The rows of R fall into a few groups, and each row is roughly a mix of its group's hidden directions.
R (75 x 11):
[[ -7   1  16  -6   7 -14 -11 -18  -4  15  14]
 [ -4   1  15  -4   9 -14 -13 -21 -11  14  -1]
 [  3 -11  -6  11 -12 -10  -5   4  29   5  -5]
 [ -2  -4  -4  16 -24   6  -2 -11   7 -12  14]
 [-11   6 -16 -17 -19  -8  -5   7  -6 -13  -9]
 [-29   6   3  -2   0  -8  16  16   3   1   4]
 [  3 -14   5  22  -5   3  -6  10   6   4  24]
 [  2  -6  10  25  -3   5  18  -7  -8  15  -1]
 [ 16   1   4 -14 -12 -18 -17  14   2  -1   6]
 [ 26  -6   7  -1   1   5 -18 -18   3  -4  -5]
 [ -6  -1 -27  -2   5  -6  -1  -3   7  -7 -23]
 [-28   7  -2 -16  -4  -3  10  15   2  -8   1]
 [ -5   5 -16 -12 -16  -6  -3   9  -9 -13 -20]
 [ 13 -14   4  -7   4   2   3   5 -23  -7  20]
 [ -4   7   9   0  16  -7   0 -28  -7   5 -14]
 [ 14   0 -10   0  -2  13   9  22   1  -6 -20]
 [ 10 -25  -3  13  -8  -8   7  -1  -7 -14  13]
 [ 28   0 -13  -2   5   3 -21  -3   5   0  -1]
 [ -9 -14  16  -2  13   1 -13 -19 -11 -10  -6]
 [-11   3 -23  -2  15 -14  -5  11  -9  -1  13]
 [  7 -13   0  13  -9   7  -4  23   7   0  19]
 [  2  -6  -9  22   2  12  11  -5   2 -18 -16]
 [-16  10 -12   3  -5  23  -2 -19   5  -6   2]
 [-17   2  12 -12 -12  -1   5  11  22  -6  -8]
 [ 25  -7  11  17  -2   7  -4 -12   8   9  -6]
 [  5  -1  18 -13   9  -7 -12   3  -3  22  13]
 [  2 -22   2  23  -1   9  -8   4  -6 -15  -7]
 [  6  14 -16 -11  -5  12  -7   3 -23  -6   9]
 [  1   2   4 -21  10  -1 -14 -13 -16 -17   3]
 [ 13 -12   1  27   4  -9  -2  -8   9  13   2]
 [ -1 -14 -10  12 -18   3  -3 -13   7 -16  13]
 [ -5   4 -14  16  -5  -4   6 -17  -4 -13 -20]
 [ 13  10   8   0  21   4  11 -10   3  17 -11]
 [  4   6  -9 -22   0   8   7  14  -3  -8 -21]
 [  7 -11  -4  -4 -17   4 -10  -6  -5 -15  24]
 [ -6 -15   8  21 -13  -7  13 -11   8   9  -4]
 [ 16   4  15  -5  -6 -20  -7  20  -1   9   1]
 [  0 -17  -6  10 -15   7  -8  22  -1 -14   6]
 [ 15   4  15  -9   6   1 -18   2  22  -7  -5]
 [ 12 -18   3 -15  11  -1   0   5 -18  -7  16]
 [ -1  -8 -10  20 -20 -13 -13   6 -10  -3  -7]
 [  3  11  -5 -21   6   1   6   0  -6  -3 -27]
 [-13   0  24   7   7  12   7  -9  14  12   2]
 [-26   8   9 -16  -1  -5   7  13   7  -9   0]
 [ -5  15 -24  -4   7   0  -1   1  -3   0 -24]
 [ -6  31   1  -8  -5  14  -9   2  -3  10  -1]
 [ -3  20 -26   4 -12   6  -5  -2  -6  -6  -9]
 [-13  16  -5 -17   2   7 -15  -8  18   4  -9]
 [ -5   5  -2 -16  12  18  17  -5   8 -17  -6]
 [  6   8   9   9  14 -10   0 -21  -5  19  -9]
 [-16   4 -12  -9 -13  -2   6  20  18  -2  -5]
 [  7   6  -9 -23   7   1 -21  -2  -4 -15   2]
 [ -4  -7 -26  -3  14  -2   5  -4  -5  -9 -19]
 [  3   7  13 -21 -13  19   0  -4   0 -10 -12]
 [ 17   7  29  -1  10  11  -6  -4   5  -1  -5]
 [  2  -9 -18 -16  -7  -6 -17 -15  -5 -14   0]
 [  5  13   7 -19   5 -13  -5  -1  -5  24  -2]
 [ -7   6   8  -8   9 -12 -10  16  26  -6   1]
 [-17   5  -3  -3  -5  15  -9 -19  21  -4   1]
 [ -1 -18  20  14   6   6  16  -6  -3   1  14]
 [  3  17  -1 -14  15   8  18 -10   6   2 -15]
 [ 11  15   0 -16  11   0   8   1  -3  12 -23]
 [ -3  -9   8   1  -8  -6 -13  10   3   9  30]
 [ 18   4 -13  -1   9   9  -6  -9 -26   1   5]
 [  6  -3  -4   2 -12  14  -1  -5 -17 -12  25]
 [ 29  -2  -7   7   2  11 -10 -12 -10   5  -1]
 [  4 -23  -7 -19  10   1  -6  -7  -2 -13  11]
 [ -7  29   4  -9  -2   3 -11   5   8  13 -10]
 [ -8  -6  18   1  22  12  16  -4  -6  11   1]
 [ 12   9  -3  -6 -21   1 -13   6 -11  -7  20]
 [-10 -15  12  15 -10 -14   6  -9  18   3  -4]
 [  4 -28  -7 -14  15  -8   0  -4   1 -11   1]
 [  5 -10  19  16  20   8  -1 -15   0   6   3]
 [ -9   6 -16   3 -14  11  19  18  -2  10  -3]
 [-25  -4  13   9  -7  -6  21   3   4   5  -1]]
Here is one row from each group, named. Which group is each of the other rows in?
[  9  11 -18   1  21  -4 -10  16  -4   4  11] -> C
[-13   6  22   5   8   5   5  -4  18  16  -8] -> Q
[  8 -17  14 -11   8  15  -9  19  -3  -3   1] -> Y

[  7   0  14  16  19   5   6 -16   6  14   8] -> Y
[  3 -13  11  28   3  -5 -10  -9  -3   9  10] -> Y
[-29  -7  15  -1  -6 -12  11  -4   5  -6  -1] -> C
[-12  16  20  -9   8   6   9  19   8  -1  -1] -> C
[ 13   7  -1 -11  -1   5 -15  15  25  -4  -7] -> C
[  6 -25  -5 -18   3  -5  -9  -6   3 -14  11] -> Q
[-10  -1  -5  23   6 -10  15  13   3  16   8] -> C
[-10 -11 -13   1  -2  -7  -4 -11  24  -7 -15] -> Q
[ 11 -10  -4  -6  -7   8  -6  30  -6  -4 -12] -> Y
